In the data rows, the value 128 means zero.
Here are some points, each followed by its number:
[108 134 156 125  99 122 127 131 151 155 164 124] 0
[117 147 133 125 102 107  64 132 119 138 148 124] 1
[153 125 160 146 183 127 117 135 114 113 170  97] 2
[158 124 136 151 157 148 118 155 120 105 139 124] 3
[119 166 105 135  85 131  95 121  94 163 122  86] 4
[119 128 148 127 111 134 105 126 125 103 125 170] 5
[138 117 100 133 135 138 158 135 143 139 121 132] 6
[ 92  82  91 151 132 156 246 146 140 104 124 148] 7
[ 94  96 125 158 140 170 208 151  93  77 104 113] 8
[143 127 102 140 130 146 155 133 122 118 112 132] 9
[114 131 156 101 111 149 106 118 106 100 114 143] 10
[158 130  96 146 132 166 161 134 120 111 103 132] 11
[115 154 136 143 114 101  86 137 129 148 167 105] 12
[135 118 130 146 140 135 138 147 123  99 127 119] 13
[128 148 136  87 133 132  95 128 145 144 121 119] 14
[141 136 197 132 205 137  58 134  99  96 105 103] 15
[126 142 106 114 131 147 182 148 158 125 163 144] 16
[145 154 116 137 127 118 103 139 115 150 129 113] 17
[157 130  94 163 156 142 123 136 105 119 109 142] 18
[142  86  82 152 164 120 108 141 109 110 100 165] 19
[121 154 109 116  86  72  85 117 130 185 157 109] 20
[145 160 156 151 138 179 140 146  98  82 116  67] 21
[146 102  90 194 120  83 131 155 151 162 152 136] 22
[136 192 153  65  69  80   0  86 108 226  79 100] 23
[132 128 140 120 125 122 110 125 123 111 138 150] 24
[124 117 140 126 111 124 104 123 127 110 133 171] 25
[152 160 163 131 151 142 104 137 114 119 129 103] 26
[152 173 155 125 160 204 211 162 169 109 168 124] 27
[110 128 156 131 134 123 106 133 111 144 132 124] 28
[126 172 141 116 122 176 153 118 128 108 128 129] 29
[100  94  92 141  85  93 127 104 129 157 131 158] 30
[113 121 118 116 120 146 126 116 108 115  91 138] 31
[136 112 109 167 125 101 130 140 144 142 145 137] 32
[114 134 151 100 119 130 143 104 127 139 109 122] 33
[115 151 169 111 111 149 113 126 120 114 154 129] 34
[113 118 122 133 110 108 110 118 110 138 113 130] 35
[129 117 150 116 140  99  85 107 123 124 133 124] 36
[136 138 124 107 129 156 152 132 142 111 135 111] 37
[137 155 157 130 123 159  96 114  95 120  89 122] 38
[101 133 132 115  98 144 127 132 109 131 116 112] 39
[139 128 118 106 143 151 191 147 165 113 150 105] 40
[167 139 119 138 143 174 134 159 115  90 139 130] 41
[ 89 111 114 144  98  93 106 133 102 123 184 117] 42
[141 122 107 161 158 145 147 164 113 107 136 129] 43
[147 115 125 154 154 121 189 127 162 128 156 113] 44
[119 110 142 112 111 101  84 101 121 154  86 144] 45
[160 129 110 158 152 148 121 133 110 116 117 147] 46
[ 95 110 146 125 121 109 144 105 100 108  98 101] 47
[105  85  78 100  92  91  93 106 122 164  65 182] 48
[177 135 154 112 163 148 119 143 144 109 148 138] 49
[146 122 128  94 146 131 154 117 172 121 150 162] 50
[142 126 119 113 139 145 150 131 145 110 122 136] 51
[169 120 133 105 151 167 115 126 145 120  90 154] 52
[102 110 131 141 141 164 183 147 108  96 110 116] 53
[134 120 118 123 145 173 195 140 145  90  96 133] 54
[144 156 151 162 154 158 150 166 107 111 137  85] 55
[ 87  98 114 154 104 101  85 143 118 115 146 137] 56
[170 147 129 120 131 142 100 120 112 116 123 132] 57
[119 126 120 128 108 119 113 120 112 145 113 126] 58
[146 115 115 187 137 103 110 155 125 138 171  99] 59
[157 125 107 147 138 151 152 130 115 109 122 139] 60
[139 146 115  62  98 145  67 109 120 127  78 165] 61
[124 119 112 133 125 115 144 134 131 128 140 126] 62
[145 161 150 140 147 173 145 145 101  96 126  62] 63
[126 130 115 106 120 142 139 133 149 112 122 134] 64
[149 133 107 158 144 145 114 132 105 121 111 144] 65
[115 127 116 121 115 115 149 113 132 153 111 136] 66
[169 127 142 161 169 159 123 146 130 112 131 130] 67
[ 70  83  91 103  94  59  78  84 120 170  74 154] 68
[ 98  94 157  88 132  66  40  93 160 144 120 179] 69
[140 117 122 105 114 104  89 107 142 166  96 174] 70
[127 143 138  81 132 134 119 111 134 124  97 153] 71
[112 146 130 126  99 106  70 129 117 139 148 117] 72
[165 143 142 154 156 117  83 158 124 134 169 128] 73
[108 135 156 113 115 114  84 110 130 129 136 141] 74
[136 115 170 181 197 115 181 156 161 108 218  96] 75
[ 95  99 123 127 136 137 196 127 134 118 102 125] 76
[118 136 123 143 139 127 146 130 131 128 151 120] 77
[135 159 192 149 172 113  85 150 109 111 195  61] 78
[ 92 125 127  93  82 101 159 100 168 178 124 155] 79
[182 149 122 145 148 181 130 159 110  77 150 141] 80
[121 135 123 145 129 121 153 123 134 135 158 119] 81
[ 94 149 153 104  87 151 174 120 151 139 129 103] 82
[164 150 146 134 158 156 136 135 114  84 167  82] 83
[105 133 170 111 120 116  87 108 134 137 128 140] 84
[158 150 123 137 179 107 107 148 126 110 209 114] 85
[127 129 144 123 123 126 102 119 128 107 141 160] 86
[150 144 130  94 122 160 122 120 137 136 100 135] 87
[151 137 126 163 167 170 153 162 135  90 147 120] 88
[129 124 143 134 161 134 175 145 144 120 133 117] 89
[120 104  91 118 118 107 122 119 148 140 138 140] 90
[111  96  84 137 139 184 240 139 125  98  93 114] 91
[ 93 142  96 105  77 108 137 128 158 145 139 106] 92
[139 108  98 181 119  89 135 145 160 162 154 131] 93
[106 124 107 113 116 159 124 111 103 107  77 147] 94
[136 122 149 128 150  99 131 122 149 137 155 134] 95
[144 163 188 119 169 156 133 135 138 110 171 114] 96
[102 145 151 100 105 119  93 116 139 146 127 128] 97
[126 119 106 122 116 120 114 125 128 130 110 158] 98
[ 98 100 105 152 115  97  82 142 122 116 150 142] 99
[158 134 154 123 148 157 159 113  91 115  97 117] 100
[123 147 173 122 141 139 161 127 169 150 159 118] 101
[126  82  78 129 135 149 173 125 130  93  73 151] 102
[ 96 102 148 132 114 106 141 112 100 119 105  90] 103
[147 123 110 149 162 134 177 157 178 127 190 132] 104
[104 134 149  81 118 134 119 124 143 149 118 150] 105
[136 122 129 103 124 115  85 110 141 166  90 175] 106
[113 119 138 115 103  75  63 101 114 183  87 134] 107
[ 62 125 143  73  72 126 118 109 124 139 111 132] 108
[143 138 136 161 124 157 211 134 169 117 146  91] 109
[129 133 140 129 104  84  72 103 122 167 128 140] 110
[128  93 129 184 151 104 139 144 108 132 155 130] 111
[149 118 113 143 125 146 167 122 134 123 116 130] 112
[ 99 114 116 124 112  77  47 121 125 158 148 166] 113
[127 126 143 125 124 128 114 129 126 114 134 156] 114
[139 158 141 105 109 139  71 134 102 137 102 129] 115
[150 118  98 131 115 125  91 130 115 130 118 157] 116
[152 177 170 158 150 198 151 149  87  75 114  34] 117
[118 127  89 168 122  84 129 126 102 119 168  83] 118
[109 108 122 136 102  89 100 110 122 135 131 157] 119
[132  67 120 224 172  98 131 147  84 119 161 148] 120
[171 115 136 152 167 135 134 130 145 125 151 155] 121
[110 104 127 121 134 140 130 135 109 139  86 165] 122
[120 111  99 158 129 126 176 155 161 133 160 123] 123
[104 139 153  86 125 127 118 127 144 149 120 148] 124
[133 122 138 128 117 121 113 126 127 119 135 153] 125
[136 144 121  53 106 156  58 105 124 120  73 173] 126
[130 149 123 117 104 160 111 113 108 121  78 123] 127
[130 115 115 144 114  71  74 108 124 152 130 139] 128
[136  69  63 179 126  73 114 121 115 130 124 155] 129
[150 139 116  86  89 115  16  97 111 158  38 151] 130
[127 120 124 152 124 123 139 112 123 168  76 137] 131
[115 100 139 141 124  77 104 104 148 152 155 146] 132
[129 105  71 124 128 104  67 130 102 144  68 173] 133
[109 116 114 103 103 148 105 118 119 104  83 164] 134
[137 125 124 101 114 112  75 104 146 163  95 168] 135
[150 121 137 147 172 149 178 150 135 112 151 106] 136
[ 67 114 141 131 106  72 128 113 120 166 139 107] 137
[129 138 131  83 104 158 116 123 147 103 111 148] 138
[150 129 111 159 142 142 113 130 113 120 114 139] 139
New points follow, each followed by the numbers of its three nearest points above by angle, seen from the average point of the numbered points, nearest first.
[125 124 130 141 126 134 131 119 125 154  82 146] -> 131 122 66
[109 152 159  96 119 125 111 124 126 145 134 108] -> 97 14 124
[103 152 127 143 142 118 149 162 127 119 200 104] -> 77 81 75
[165 168 113 111 111 144  77 128 150 116 141 153] -> 57 61 126
[111 125 114 128 122 119 159 115 130 144 121 136] -> 66 79 76
[114 110  77 131 137 183 245 153 124 102  96 133] -> 91 7 54
[133 124 104 131 128 134 157 135 142 132 128 134] -> 6 16 123
[ 96 145 151 102  91 156 177 124 145 138 114 110] -> 82 33 39
[112  98 125 135 126  88 111 115 136 145 144 140] -> 132 119 128
[113 112 135 128 134 140 137 132 115 136  92 155] -> 122 31 94
[118 105 135 134 128  87 102 118 144 154 156 147] -> 132 113 128
[128 150 113 129  91  77  89 116 138 171 161 124] -> 20 110 12
[118 113  81 122 101 109 117 123 145 138 132 150] -> 90 30 98
[161 112 142 178 192 113 169 147 143 109 178 131] -> 75 136 121
[145 144 179 127 140 115 148 130 166 158 142 113] -> 101 95 96
[128 117 107 124 130 103 100 142 140 135 137 157] -> 113 90 99
[114 102 125 127 138 140 126 139 103 142  73 168] -> 122 31 94
[128 156 114 129  95 132 102 121  96 143 116 109] -> 4 58 115
[132 130 165 122 141 118 138 126 155 152 135 117] -> 101 95 0
[172 123  87 144 138 130 161 156 169 158 129 143] -> 6 104 123
[120 136 121 126 118 118 148 112 130 139 121 132] -> 66 79 33
[167 150 127 120 133 140  92 111 111 116 125 130] -> 57 115 38
[ 99 129 127 118  94 141 133 133 102 133 117 109] -> 39 108 4
[140 130 115 128 121 134  99 129 121 128 123 150] -> 116 133 61
[136 115 126 115 117 117  86 119 100 132  82 120] -> 130 45 107
[144 134 157 148 172 120  71 127  82  75 146 110] -> 15 2 78
[145 122 100 130 105 121  85 127 114 131 123 151] -> 116 133 98
[131 164 145 135 143 170 186 168 133 110 182  90] -> 27 55 136
[147 128  99 129 106 126  88 121 121 130 121 156] -> 116 98 133
[129 107 103 140 113 162 150 140 123 115  90 152] -> 102 9 11
[141 127  83 140 126 144 163 137 152 129 132 142] -> 6 9 112
[121 149 116 123  96  94  97 116 132 165 147 118] -> 20 72 110
[ 93  80  95 140 132 161 249 136 141 104 128 145] -> 7 91 76
[120 122 156 104 170 199 250 148 157  94 102 123] -> 54 89 91
[169 133 166 161 204 135 127 144 114  99 194  91] -> 2 83 85
[177 150 121 122 119 138  88 118  96 119 112 122] -> 57 115 38
[124 133 109 154 137  93 128 127 118 115 153 104] -> 118 59 42
[ 99 131 126 116  88 140 136 138 100 137 120  97] -> 39 4 108
[ 97  82  73  94  87  93 103 104 119 154  61 197] -> 48 98 68
[174 123 144 166 165 160 107 168 114  93 140 128] -> 3 67 80
[141 106  79 103 161 132 159 135 176 137 117 158] -> 6 51 50
[ 99 143 146 110  91 149 174 124 147 141 118 113] -> 82 33 39
[116  98  81 135 144 184 250 145 127  95  89 125] -> 91 54 7
[157 141 115 108 119 110  74 112 124 155  94 133] -> 130 23 135
[130 127  99 108 120 155 143 108 141  83 140  91] -> 37 64 40
[121 156 144  67 119 126 106 113 152 146 128 116] -> 14 97 124
[169 103 111 161 172 129 151 152 159 113 135 157] -> 121 104 43
[136 153 148 144 143 150 150 151 124 120 145  89] -> 55 63 117
[150 129 167 133 161  72 121 118 158 142 190 136] -> 95 132 85
[128 135 167 117 140 120 152 121 166 160 137 115] -> 101 95 0
[168 123  86 149 124 126 162 151 159 146 134 149] -> 6 123 93
[150 121 112 150 160 131 169 142 169 131 167 136] -> 104 44 123
[ 96  94  99 105 110  99 127 122 169 148 125 149] -> 90 79 30
[ 89 133 137 142 102  63 116 112 119 187 143  96] -> 137 20 12
[154 131  93 138 103 131  69 128 109 129 118 165] -> 116 133 130
[117 133 118 123 111 120 155 112 135 141 126 127] -> 66 79 92
[124 131  91 169 138  78 137 132 113 113 170  90] -> 118 59 62
[138 110  94 117 150 121 146 132 159 146 119 140] -> 6 90 50
[154 132 100 122 109 140  78 124 113 121 108 169] -> 116 61 126
[121 115 101 130 126 112 145 136 138 135 132 132] -> 62 123 90
[104 133 128 112  87 144 139 134 103 130 119  96] -> 39 82 108
[120  84  78 135  99  88  97 105 114 178  82 184] -> 48 98 68
[102 133 136 108  94 145 136 132 103 131 117 107] -> 39 108 82
[126 137 123 146 132 115 139 122 133 135 158 121] -> 81 77 75
[117  91  91 126  95  92 113 109 119 171  88 167] -> 48 68 30
[153 142 130 125 135 139 101 120 113 120 116 129] -> 57 38 115
[121 119 141 122 138 107 103 128 122 134 138 120] -> 36 28 69
[118 165  96 123  77 126  94 118  87 160 119  75] -> 4 58 17
[110 122 113 104  91 160 100 117 111  90  70 171] -> 134 94 31
[125 148 113 130  94 131 104 122 101 150 119 101] -> 4 58 23
[144 188 119 116 125 216 156 151 115  93 127 111] -> 29 37 41
[138 134  94 128 117 150 187 151 173 139 168 144] -> 16 123 104
[135 120  99 137 130 131 158 138 142 130 132 138] -> 6 123 7
[150 145 146 136 157 148 128 138 112  99 159  93] -> 83 2 63
[152 128  92 139 103 129  80 121 108 119 119 169] -> 116 133 98
[122  99  92 138 122 120  78 127 105 122  84 163] -> 133 116 98
[130 118 107 128 129 120 153 131 132 128 138 131] -> 62 123 6
[126 116 156 164 175 122 171 150 157 121 191  97] -> 75 136 44
[ 94 135 128 112  86 141 138 133  97 140 113  96] -> 39 108 4
[143 129 158 132 154  93 128 131 153 139 173 139] -> 95 75 85
